In the data rows, the value 128 means zero.
Some points, each followed by its number:
tensor([115,  81,  76, 102, 107, 140, 171, 107, 172, 153, 165, 127, 137,  87, 160,  71]) 0
tensor([165, 165, 141, 102, 144, 163, 129,  88, 105, 108, 141,  66,  90,  72, 101,  80]) 1
tensor([141, 162, 157, 102, 145, 129,  95, 116,  91, 107, 113,  81, 130, 165,  86, 142]) 2
tensor([ 73,  95, 142, 165, 151,  85, 138, 135, 168, 159, 105, 137, 184, 151, 176, 155]) 3
tensor([111, 166, 141, 166, 201,  84,  86, 206, 129,  93, 104, 146, 143, 150, 100, 185]) 4
tensor([119,  96, 156,  87, 141, 116, 127, 152,  91, 118, 103, 162, 137, 149, 100, 154]) 5
tensor([148, 173,  62,  97,  64, 169, 187,  76, 182, 168, 179, 163, 111,  73, 176,  43]) 6
tensor([159,  92,  62,  87,  68, 168, 166,  47, 182, 158, 180,  66, 122,  71, 175,  81]) 7
tensor([ 73,  82, 156, 106, 201,  46, 103, 126,  92, 125,  91, 164, 147, 164,  86, 198]) 8
tensor([ 72,  81, 158, 181, 186,  57, 132, 117, 184, 168,  90, 164, 193, 165,  94, 172]) 9
tensor([142, 172,  61,  88,  89, 150, 141,  88, 181, 137, 180,  79, 127,  73, 176,  98]) 10
tensor([ 99,  80, 156, 123, 199,  72,  57, 180,  91,  75,  90, 161, 142, 164,  86, 198]) 11
tensor([151, 173,  77,  95,  77, 164, 170,  97, 168, 153, 164, 163, 109,  84, 161,  58]) 12
tensor([116,  92, 158, 169, 169,  93,  87, 173,  90,  94,  89, 163, 151, 164,  86, 188]) 13
tensor([146, 173, 158,  86,  92, 160, 136,  41,  91, 123, 180,  66,  95, 140, 176,  99]) 14
tensor([182, 173, 158, 137, 141, 147,  82, 117,  92,  56, 181, 161,  41, 166,  87, 139]) 15
tensor([165, 134,  59,  87,  71, 187, 164, 110,  90, 141, 181,  64, 100,  73, 170,  74]) 16
tensor([143, 174, 146,  86, 107, 155, 125,  93,  91, 118, 179,  65, 113,  73,  85, 106]) 17
tensor([ 69,  79,  61, 181, 104, 118, 179, 125, 183, 179,  90, 131, 148,  70, 176, 102]) 18
tensor([144, 172, 156, 130, 189, 107,  57, 179,  90,  56, 104, 162,  99, 166,  84, 174]) 19
tensor([159, 174, 157, 181, 173, 111,  48, 192,  93,  53, 112, 163,  94, 165,  86, 185]) 20
tensor([135,  95, 158,  93, 173, 103,  69, 156,  91,  90,  91, 160, 112, 165,  86, 178]) 21
tensor([ 75,  81, 158, 182, 195,  66,  89, 159,  95, 128,  91, 163, 184, 165,  87, 172]) 22
Which three points above are nearest to each new point by angle? Their numbers follow each, nearest first.
tensor([160, 172, 160,  86, 150, 146,  99,  77,  93,  75, 178, 140,  89, 165,  88, 101]) 15 2 14
tensor([155, 100,  60,  87,  93, 179, 168, 109,  91, 149, 179,  65, 110,  72, 176, 113]) 16 7 10
tensor([104,  97, 158, 167, 172, 107, 114, 144, 113, 137, 103,  65, 166, 150,  87, 145]) 22 13 9
tensor([103,  80,  89, 180, 115, 110, 172, 140, 183, 187,  90, 163, 154,  72, 175,  89]) 18 0 3
tensor([182, 173, 158, 126, 101, 163, 103, 133,  91,  85, 179, 163,  88, 151, 100, 121]) 15 20 19
tensor([135,  81, 158,  86, 169, 104,  73, 149,  91,  98,  91, 159, 114, 165,  86, 177]) 21 11 5
tensor([200, 171,  60,  89,  65, 203, 136,  76,  91, 108, 180,  64,  93,  72, 162,  93]) 16 10 7
tensor([182, 173, 157,  84,  96, 177, 123,  54,  91, 103, 163, 109,  64, 164, 162, 111]) 14 15 1
tensor([109,  81,  61, 182,  86, 135, 205, 138, 182, 193, 122, 162, 154,  72, 175,  88]) 18 0 6
tensor([164, 134,  59,  87,  64, 191, 169, 107,  94, 146, 181,  64,  96,  72, 175,  73]) 16 7 10
tensor([148, 157, 160,  88, 148, 136, 103,  92, 108,  88, 164, 143,  99, 165,  87, 108]) 15 2 19
tensor([152, 172, 160, 102, 154, 135,  91,  95,  96,  76, 164, 144,  97, 165,  87, 119]) 15 2 19
tensor([ 80,  88, 141, 166, 152, 100, 127, 128,  98, 132, 104, 147, 160, 150, 102, 155]) 22 8 13
tensor([108, 156, 156, 182, 164, 106, 107, 180, 169, 121,  90, 162, 148, 165,  90, 150]) 4 13 22
tensor([ 63,  81, 157, 181, 169,  83, 119, 131,  99, 130,  90, 163, 171, 164,  87, 171]) 22 8 13
tensor([163, 172, 139,  97, 140, 142,  95, 130,  91,  81,  90,  82,  93, 166,  85, 154]) 2 19 15
tensor([156, 119,  63, 102,  66, 181, 172, 111, 105, 153, 181,  80, 114,  73, 175,  71]) 16 7 10
tensor([147, 171, 157,  87, 141, 139, 101, 100,  91, 113, 117,  65, 128, 164,  87, 137]) 2 17 1
tensor([ 76,  81,  61, 164, 117, 104, 187,  86, 182, 202,  89,  65, 215,  73, 176, 110]) 18 0 3
tensor([ 81,  88,  76, 167, 123, 102, 170,  95, 168, 187,  89,  81, 203,  88, 161, 125]) 18 3 0
tensor([147, 158, 158,  98, 167, 130,  85, 135,  93,  97,  89,  81, 116, 155,  86, 140]) 2 19 21
tensor([ 50,  81, 158, 180, 167,  65, 138, 141, 183, 170,  90, 140, 208, 166, 176, 170]) 3 9 22
tensor([ 91,  81, 157, 154, 107, 124, 163, 153, 182, 166,  89, 161, 131,  72, 176,  92]) 18 3 0
tensor([168, 170, 158, 125, 133, 138,  81, 157,  90,  71, 180, 161,  81, 166,  87, 149]) 15 20 19
tensor([ 92,  94,  76, 166, 102, 128, 170, 118, 168, 163, 104, 136, 131,  70, 166, 100]) 18 0 6
tensor([141,  96, 158,  86, 163, 111,  79, 151,  91,  97, 105, 160, 112, 162,  87, 165]) 21 11 5
tensor([161, 157,  76, 100, 126, 142, 110, 170, 106,  97, 165, 163,  97, 117,  97, 142]) 15 19 20
tensor([109,  81, 156, 180, 124, 126, 155,  84, 182, 162,  91, 105, 164, 165, 174, 127]) 3 9 18
tensor([146, 173, 157,  86,  97, 155, 134,  56,  91, 124, 165,  81,  98, 144, 173, 102]) 14 17 1
tensor([ 84,  96, 141, 105, 181,  65, 113, 123, 106, 131, 105, 164, 145, 149, 100, 181]) 8 11 22
tensor([ 51,  80, 158, 181, 139,  86, 170, 141, 183, 201,  90,  95, 204, 165, 175, 148]) 3 9 18
tensor([116,  95,  85, 165, 110, 119, 167, 134, 168, 177, 105, 147, 146,  72, 163,  90]) 18 0 6
tensor([168, 172, 159,  86, 136, 157, 101,  78,  93,  76, 178, 144,  79, 165,  93,  98]) 15 14 1
tensor([208, 171, 157,  86,  82, 194, 109, 127,  90,  77, 179, 162,  42, 116,  84,  84]) 15 1 17
tensor([ 73,  81, 158, 180, 133,  77, 140, 139, 183, 178,  90, 133, 193, 166, 177, 135]) 3 9 18
tensor([ 83,  81,  60, 151, 113, 111, 186,  88, 182, 194, 104,  77, 201,  73, 175, 101]) 18 0 7
tensor([133, 159, 148, 102, 112, 142, 123, 105,  91, 121, 164,  80, 124,  88,  86, 118]) 17 1 14
tensor([101, 158, 157, 182, 222,  72,  70, 224, 125,  83,  90, 162, 149, 165,  86, 200]) 4 13 11
tensor([110,  92, 100, 165, 126, 108, 152, 146, 168, 168,  90, 163, 148,  87, 161, 104]) 18 3 0
